Z: 3 groups of rows, each row roughly a mix of its group's hidden directions; one row fits no group:
Z (91 x 12):
-10	47	13	-33	-32	1	52	-13	5	17	0	26
-4	0	29	26	-35	-21	5	12	38	-36	-43	-23
1	-11	25	-23	-60	10	29	7	26	-6	-28	-32
-27	-1	-51	-26	46	-22	19	-5	-36	-11	6	-6
-5	-5	43	3	-25	-10	-9	-6	36	-29	-48	-36
-23	-15	59	18	-30	23	-37	-12	10	-7	2	29
51	5	-13	19	46	-6	-17	9	15	-25	15	42
-28	33	10	-16	43	-22	26	8	-1	-15	23	50
-27	47	60	-16	-6	7	4	-10	30	-3	21	7
13	4	-4	4	-37	-26	30	16	6	-44	-6	-55
8	56	30	4	28	-3	24	-4	6	11	9	51
-12	13	26	30	11	-20	-39	-4	32	-8	-58	-10
38	10	-20	-13	-10	29	-14	0	-14	53	-33	33
29	-32	48	27	-34	29	-3	-32	20	0	7	-11
-22	-8	25	18	-6	-30	-14	5	18	-43	-17	-58
10	17	13	-1	-43	-19	36	7	34	-32	-36	-31
15	9	-48	-15	-1	13	17	6	-39	48	35	-2
-56	14	26	-26	20	-15	43	-32	-8	-11	11	-6
24	-46	-21	16	-26	33	7	-2	-42	25	24	18
24	-13	-11	11	34	3	9	10	-15	-13	40	65
0	49	34	-8	14	2	43	-31	24	-16	30	7
-64	-23	-13	-31	-21	-6	21	0	-31	7	4	-27
-22	-4	2	6	-15	-19	20	-5	-4	-5	31	-77
19	38	14	-24	36	6	1	-5	13	20	35	-53
4	-9	40	9	-11	-11	-34	15	59	-39	-4	-5
-28	5	-15	4	47	-33	-3	14	-7	-52	33	7
-12	1	-31	-16	-26	16	18	44	1	34	-7	52
-28	36	-36	-20	-3	-10	6	45	-28	32	-6	25
-2	1	12	29	-26	-30	17	0	13	-32	-1	-66
21	2	-35	8	-12	-1	-36	63	2	8	-1	35
39	-27	1	24	-44	33	-15	-16	-6	28	-15	-32
33	-6	-49	6	44	1	5	6	-34	-1	21	38
60	19	-19	17	-41	10	31	1	-1	15	-20	21
35	-56	5	25	-42	28	-26	-1	5	1	5	-15
-17	66	17	-12	28	-27	2	19	28	-5	-14	22
-23	7	5	-11	-35	0	-5	-12	6	18	-39	-67
35	-55	-20	17	-24	24	-19	-12	-35	22	-5	1
8	-20	-26	-8	-6	17	8	-3	-45	31	56	-26
-7	65	14	-39	22	-8	23	-5	24	22	2	-18
34	-52	-14	41	-5	17	1	-34	-23	-15	0	21
13	27	9	-36	3	11	-3	16	-2	35	40	-54
-5	15	6	-30	-51	4	41	8	30	15	-33	-25
41	40	1	18	-14	23	7	-21	-11	50	-28	-13
60	14	-30	1	-21	11	42	-11	-25	8	25	6
36	-27	-7	-9	-41	19	16	-4	-33	6	27	-46
-54	10	15	11	-9	-28	6	29	46	-20	-29	-1
43	-41	-27	2	-27	24	0	-10	-39	33	8	-11
4	36	51	4	29	16	-1	-49	31	0	0	9
-24	53	-2	-29	8	-20	24	-3	22	14	-45	22
-10	-22	14	2	-6	-9	-22	48	25	-31	29	49
36	-42	-39	-2	-27	15	0	5	-41	30	6	-16
15	-48	-47	5	-21	1	-20	18	-33	22	-30	0
-9	-48	-10	41	0	-4	-30	-3	-4	-27	-38	35
-39	-65	9	-12	-24	3	7	-11	-9	-24	23	-22
-10	-43	-39	24	-2	-18	-22	18	-12	-15	-47	24
35	-16	-29	16	-16	28	0	6	-39	42	30	24
-29	49	-7	-22	39	-33	10	23	30	-12	-13	-15
-44	21	-15	-10	61	-25	-13	9	5	-15	12	28
61	-10	2	28	6	10	-29	-25	27	-11	-20	-31
6	14	0	1	37	0	28	0	-21	-1	36	66
-34	32	-8	-23	34	-37	-7	36	19	-28	1	24
-13	1	-31	-13	22	0	10	-7	-38	26	59	-30
31	-13	24	-6	-40	41	2	-31	-22	39	20	3
-33	-30	-4	16	-8	-24	-8	4	51	-51	-14	-5
-61	-5	-11	-1	46	-21	-20	18	-7	-8	34	1
49	4	-22	1	18	17	17	-27	-35	6	43	29
-24	45	-14	-41	-4	-25	30	41	8	6	14	-21
-9	25	-35	0	56	-37	12	9	20	-23	-30	-8
-17	-22	-7	-6	7	16	-42	-1	-31	53	9	-41
32	-4	26	44	-25	-4	-25	-2	20	-15	-54	-2
6	-30	33	0	-65	29	20	-3	16	19	-9	-15
-17	-19	11	14	1	3	-51	-6	8	11	-62	28
28	12	10	21	-40	33	4	14	-18	50	4	35
-3	17	-39	6	41	-31	25	-10	13	-19	-48	19
25	-25	43	5	-55	29	9	-19	18	8	-22	-13
-23	3	-59	-20	-5	-5	4	33	-46	28	-3	4
45	-27	27	50	-13	6	-33	-15	-8	-25	-13	-10
-24	22	21	21	1	-37	2	6	43	-38	-39	-18
-16	-9	-12	-25	45	21	-15	-10	-26	24	40	42
-22	-24	-22	34	28	-29	-16	16	11	-49	-27	18
8	-41	-30	34	27	-8	-32	-8	-5	-12	-49	14
-30	-22	-12	24	39	-7	-24	18	-21	-14	47	34
49	-3	15	6	-44	12	-9	-7	6	4	-53	-26
34	-51	-18	16	-37	25	0	-15	-38	18	5	10
-27	-44	-10	-9	-47	7	-11	1	-8	5	-13	-54
-17	-34	-8	40	31	-19	-33	15	10	-50	-10	5
-30	-29	21	17	44	7	-58	-8	-11	2	13	18
9	-37	6	12	-59	29	-11	-9	-7	25	-12	-40
2	32	-24	0	54	-20	4	-2	-1	-26	12	52
14	-53	-41	24	15	-5	-39	16	-19	-1	-25	-12
24	35	9	34	-14	-20	11	-3	37	-15	-54	13
which group is each row in? (one row of each group first):
-10	25	-24	-70	13	14	24	-6	-7	35	5	5 : V
-25	39	32	-10	-2	-25	-20	34	49	-19	-14	9 : J
19	17	7	-22	-27	23	16	-38	-8	51	-33	25 : U

-6	4	-27	-33	23	22	-6	-12	-34	58	29	-1 : V
5	-5	-36	20	8	-20	44	-22	-3	-29	-33	44 : U
29	-17	-10	12	44	-1	5	0	-7	-26	38	55 : J
18	-8	-7	14	36	5	-16	2	-14	-28	18	70 : V
-7	42	5	8	0	-26	29	5	47	-26	-38	28 : V
41	-11	17	3	-63	25	26	-11	7	18	-18	-18 : V
7	39	58	10	2	-7	-7	-5	53	-14	-11	9 : J
35	-39	-12	7	-19	29	-25	-24	-27	42	-25	3 : U
12	-46	-7	42	-18	9	8	-27	-16	-28	-11	44 : U
